The rows of R fall into 3 groups, which share some directions, and each row is roughly a mix of its group's hidden directions.
R (107 x 10):
[[ 3.02 -3.22  2.42 -1.66 -1.67 -5.03  0.31 -0.14  0.19 -0.23]
 [ 3.72 -0.64 -2.86  2.42  3.47 -1.83  0.59 -2.29  2.20  1.50]
 [-0.06 -0.02  3.01  0.62  4.24  1.02  4.24  0.00 -2.38 -2.06]
 [ 1.57 -0.99 -4.54  0.53  4.04 -0.53  1.18 -1.91 -1.33  2.93]
 [-1.57  3.50  1.05 -1.15  3.90  3.94  1.49 -0.23  0.39 -2.46]
 [ 1.66  2.96  2.58 -1.43 -1.13 -4.68  0.83  1.25  0.36  3.25]
 [-1.17 -1.74 -3.34 -2.14 -4.08 -1.02  1.66 -0.02  2.52  3.08]
 [-0.18  1.10  0.13  3.22  3.86  3.16 -2.90  0.31 -2.31 -2.46]
 [-0.95 -1.69  2.25  0.83  2.19 -5.25 -1.63 -2.06 -2.01  1.90]
 [ 0.52  1.45 -3.84  3.06  1.43  0.91 -3.00 -3.73  2.02 -0.11]
 [ 3.97  1.87 -2.86  0.74 -3.74 -1.59  2.18 -1.53  1.22  1.79]
 [-1.67 -0.14  2.17  1.85  3.23 -3.72 -4.09 -1.87  0.96 -0.26]
 [-2.80 -3.62  0.72  1.91  2.60  2.61 -0.09  2.52 -3.25 -0.89]
 [-1.32 -1.28  0.06 -2.88 -4.22 -2.04 -3.14  2.89  0.84  1.96]
 [-2.82 -1.33  1.95  1.86  6.13 -0.06 -0.81 -0.90 -0.34 -0.49]
 [-0.90  2.79 -1.54  2.04  5.35 -1.87  0.29 -2.74  0.37 -1.21]
 [ 0.38  1.68 -2.13 -2.57  0.23  2.14  3.56  3.63  1.13 -3.24]
 [-1.63 -1.66  0.27  2.38  1.61 -3.67 -4.13 -2.83 -1.21  1.63]
 [-1.57 -1.03 -0.79 -1.20 -3.10  0.24 -5.81  1.12  1.83  1.68]
 [ 4.50  3.73  2.50  0.99 -1.58  1.15  0.37 -0.31  1.29 -3.04]
 [-3.44 -1.80 -1.32  1.39  3.25  3.22 -0.21  2.65 -2.83 -1.29]
 [ 1.00 -0.26 -5.84 -2.43 -0.83  2.87  2.23  1.07 -0.22 -0.40]
 [ 2.81 -1.53  1.47 -0.40 -2.26 -0.72  5.69  1.13 -2.12  0.18]
 [ 4.07  0.52 -1.57 -0.50 -1.29  4.43  3.24  2.06  0.89  0.16]
 [-2.53 -0.98  0.12  1.68  1.41  5.61  0.39  2.76 -1.80 -1.30]
 [ 1.27  3.65 -0.51 -2.51 -4.63  1.11 -2.73  0.89  1.70  1.05]
 [-0.68  2.29 -3.05 -2.98 -3.94  1.31 -1.02  1.35  3.29  1.26]
 [-4.65  0.41  1.96 -0.23  2.07 -2.83 -3.54  0.73 -1.12 -2.03]
 [-0.59 -1.63  2.38  2.08  3.47 -3.88 -1.95 -1.77 -2.97  0.70]
 [-0.43  3.43 -1.08  2.04  4.88  1.25 -0.19 -3.09  0.47 -2.00]
 [-4.20 -1.52  2.42 -0.31  3.93  0.55 -3.54  0.97 -0.50 -1.02]
 [-1.46  3.84 -2.17  0.37 -2.17  3.29 -2.18 -1.75  2.65  2.07]
 [ 1.73 -0.66 -2.09  1.36  3.26 -3.40  2.97 -3.00  0.33  2.57]
 [-0.37  1.57  0.88  0.84  5.18  0.33  4.74 -1.08 -0.46 -1.24]
 [ 2.74  0.46  0.92 -0.61 -3.71  3.13  4.63  1.35 -0.28  0.81]
 [-3.30 -1.53 -0.70  0.99  2.42  5.22  0.62  2.15 -1.84 -0.40]
 [ 1.31 -0.76 -1.10  2.84  3.23  0.10  4.62 -2.20 -1.85 -2.19]
 [ 0.97  0.78 -1.32 -1.00 -3.22  4.14  3.21  2.68  1.95 -1.83]
 [ 2.68  3.23  1.48  2.36  3.59 -1.09  2.81 -2.64 -1.32 -0.56]
 [ 1.92 -1.11 -2.17  2.78  3.55 -4.02  0.78 -2.52  0.66  1.69]
 [ 2.85  0.82  2.83 -0.85 -3.63 -3.99 -0.17 -2.01  2.10  1.15]
 [-1.99 -3.44 -1.96 -0.13 -2.68 -1.10 -5.05  0.92  0.87  1.08]
 [ 0.43 -0.17 -6.41 -1.80  2.77  1.44  1.25  0.41 -0.61  0.19]
 [ 0.31  2.11  0.69 -3.71 -0.70  4.89  2.54  2.01  1.37 -0.93]
 [ 5.05 -0.11 -1.78  0.49 -1.55  2.63  3.72 -0.09  1.46  1.47]
 [ 0.21  2.68 -2.34 -2.46 -3.70 -2.12 -0.29  1.14  3.12  2.89]
 [-0.10  3.23 -3.75 -1.32 -0.12  4.14 -0.75 -1.66  2.79  1.38]
 [ 3.34  0.92 -2.19 -0.50  2.84  1.39  5.22  0.52  0.88  1.03]
 [-1.94  1.88  2.45 -3.41 -1.16  4.55 -0.09  2.69 -0.45 -1.39]
 [ 0.24  2.72 -4.15  0.04  2.47  4.18  0.70 -2.18  1.33  1.10]
 [-0.28  1.73  1.68 -1.67  0.91  4.83  2.36  0.91 -1.66 -3.79]
 [-0.54  0.04 -0.85 -3.62 -5.12 -1.74  1.37  1.76  2.79  0.55]
 [-1.21 -1.75  2.11  0.44  3.37 -4.79 -1.95 -1.32 -2.57  0.86]
 [ 0.93  1.52  0.01 -1.31 -5.13  2.54  2.42  2.06  2.78 -0.92]
 [ 1.17 -1.61 -3.41  1.39  1.29 -2.67  2.72 -2.78 -1.85  3.39]
 [ 0.53 -1.30 -2.98  2.45  3.81 -4.14 -0.73 -2.30 -0.29  1.40]
 [ 2.84  0.85  1.30 -0.97 -2.45 -5.47 -1.09 -2.18  1.64  0.64]
 [ 2.26 -0.77 -4.34  1.90  3.13 -3.29  2.70 -0.46  0.19  0.03]
 [-0.22  1.41  2.03 -2.41 -3.48  4.36  1.74  2.88 -0.26 -1.39]
 [ 1.33 -0.24  2.55 -0.93 -0.69 -6.25 -2.37 -1.40 -0.06  0.31]
 [-3.87  0.51  0.82 -0.04  2.74 -3.77 -3.43  0.08  0.61 -2.57]
 [-3.62  0.11 -0.65 -1.82 -3.58  1.17 -2.43 -0.38  2.28  3.75]
 [-0.41  0.49 -3.48 -3.22  1.60  4.65  1.12  0.81 -2.12  1.71]
 [ 0.25 -1.13 -0.93  3.53  3.21 -5.38  0.08 -0.73 -1.31  0.38]
 [-3.37 -1.86  3.51  0.07  4.19 -0.56 -2.88  0.96 -1.30 -0.68]
 [-1.11 -2.29  0.41 -0.10  3.76 -4.23 -1.90 -2.36 -1.96  2.17]
 [ 0.93  1.07 -0.33 -1.45 -4.55  3.28  1.19  3.09  2.27 -2.12]
 [ 3.71 -0.66 -0.46  0.26  4.03 -0.65 -1.25  0.93 -2.01 -4.33]
 [-0.34 -1.99 -2.98  2.44 -0.42 -2.88 -3.91 -1.83  1.98  2.55]
 [-0.75  1.32  0.27 -2.98 -2.61  4.31  1.68  3.54 -0.64 -2.00]
 [-2.18 -1.88  1.91 -1.24 -3.37 -4.86 -0.36 -0.27  0.43  2.75]
 [-1.37 -1.65  0.04  1.73  4.50 -3.98  3.34 -0.63 -1.02 -0.10]
 [ 3.25  2.82 -1.72  1.58  3.29  2.64 -1.02 -0.21 -0.53 -3.63]
 [ 1.38 -0.44 -5.09 -1.83  2.14  3.46  0.41 -1.26 -0.49  2.55]
 [-0.25  0.50 -1.59  3.47  4.85  1.39  0.21 -3.52  0.01 -1.90]
 [-4.20  1.09  2.48 -0.77  1.21 -1.69 -3.36  1.90  0.12 -3.40]
 [ 2.57 -0.36  0.47  3.52  3.44 -4.24  1.65 -1.49  1.19  0.88]
 [-3.59  0.87  3.28 -1.36  0.58 -0.42 -4.91 -0.61  1.54 -1.64]
 [-1.79  4.34 -3.55  0.33 -0.89  3.50 -0.98 -1.26  2.13  1.23]
 [-1.79 -1.24 -0.60 -1.55  3.32 -3.73  4.30 -0.71 -1.47  1.66]
 [-3.12  1.11  2.90 -2.64 -3.01  2.79 -0.85  2.62 -1.39 -1.92]
 [ 2.80  0.07  0.61 -1.54 -2.61 -4.05 -1.24 -3.09  2.45  2.33]
 [-0.98  1.24  1.69 -2.93 -3.96  4.04  1.04  2.51  0.28 -1.73]
 [ 1.13  2.44  0.44 -3.04 -4.78 -1.90 -1.42  2.06  1.22  2.34]
 [-1.06  0.78  1.09 -2.68 -4.22  4.55 -1.18  1.94  0.38 -1.59]
 [-1.88 -1.29  1.12  2.38  4.22 -3.12 -1.66 -1.60 -3.24  0.98]
 [-1.95 -3.73  1.73  1.71  3.40  2.40 -0.79 -0.20 -2.47 -2.95]
 [-0.83  0.42 -3.48 -0.86 -2.21  4.88  2.52  2.05  1.84 -0.09]
 [-2.30 -1.40 -1.39  0.75  3.38  5.24 -0.87  1.73 -1.80 -0.87]
 [ 1.45  1.69  0.58  3.20  4.06  1.98 -1.27  0.35 -2.48 -3.55]
 [ 0.71 -1.25 -2.46  2.38  4.05 -3.52  0.73 -1.98 -1.89  2.39]
 [ 0.18 -1.90  1.90  0.65  3.37 -4.77 -2.23 -1.90 -2.33  0.78]
 [ 1.03  1.48 -1.86 -1.33 -3.77  4.12  2.31  1.65  2.88 -0.61]
 [-1.08 -3.60  0.56  2.35  4.30  1.11  3.59 -0.89 -1.29 -1.15]
 [ 4.15  0.80 -0.56  2.03  1.50  1.70  2.77 -4.18  1.03  1.67]
 [-2.44 -2.40  3.14  0.61  3.16 -1.42 -3.57  0.73 -2.62 -1.52]
 [ 1.66 -0.70  1.06 -2.72 -5.99  0.23 -0.16  2.75 -0.93  0.52]
 [ 4.68  4.18 -0.88  0.04 -3.67 -0.46  0.80 -1.36 -0.37  0.03]
 [ 1.77  1.06 -3.63 -1.45 -5.02  1.52  1.57  0.19  2.37  1.13]
 [-0.84 -2.88  0.84 -3.69 -3.70 -2.07 -1.44  3.40  0.84 -0.85]
 [-3.39 -0.49  1.39  0.99  4.68 -2.23 -3.81 -0.42  0.30  0.33]
 [-3.78 -4.18  0.35  0.13 -3.25 -0.31  1.42  3.09 -0.73  1.32]
 [-1.37 -0.35  5.06  1.04 -4.31 -1.90 -1.73 -1.31  0.83 -0.31]
 [ 0.35 -2.29  3.34  2.62  3.72 -0.29  0.14 -0.85 -3.74 -2.08]
 [ 2.16  1.18  2.17 -0.42 -5.13  1.50 -3.10 -0.12  2.70 -0.06]
 [ 1.55  1.61 -2.71  1.71 -1.83  1.41 -3.56 -2.54  3.26  2.47]
 [ 0.36 -1.69  0.97  3.93  0.74 -5.25 -1.03 -2.40 -0.63  1.30]]
Here is one row of each group, with its name. Which group are the others in?
[ 2.70  0.20  2.63  0.41 -0.36 -6.24 -0.02 -1.36 -0.65 -0.80] => E
[-0.13  0.32 -1.10  2.25  4.47  2.20  2.76 -2.43 -1.17 -3.20] => U
[-1.38  0.50  0.31 -2.67 -4.11  4.47 -0.09  2.58 -1.61 -0.96] => V

[-4.18 -0.09  0.67 -0.16  1.25 -2.16 -5.16  0.28 -0.47 -2.30] => V
[-1.83  0.16 -3.13 -0.97  2.96  4.76 -0.50  2.50 -0.83 -1.92] => E
[ 3.93  1.86 -2.65  0.69 -2.95 -1.54  4.01 -1.35  0.47  0.92] => U
[-1.96  1.03  2.17 -2.76 -4.10  3.38 -0.30  2.45 -0.24 -2.17] => V
[-0.87  0.47 -3.83 -4.35  0.89  4.28  0.09 -1.08  0.35  1.18] => V
[-2.69 -0.52  2.23 -0.62 -3.21 -2.69 -3.12 -3.03  2.51 -0.80] => V
[-0.75 -1.17  0.35  2.07  5.02  1.45  4.20 -1.45 -0.72 -1.56] => U
[-2.39  0.63 -2.94 -2.27 -3.91  2.45  0.36  0.65  2.97  2.41] => E
[ 1.11 -0.05 -0.32 -2.74 -5.62  3.23  0.17  2.11  0.90  0.52] => U
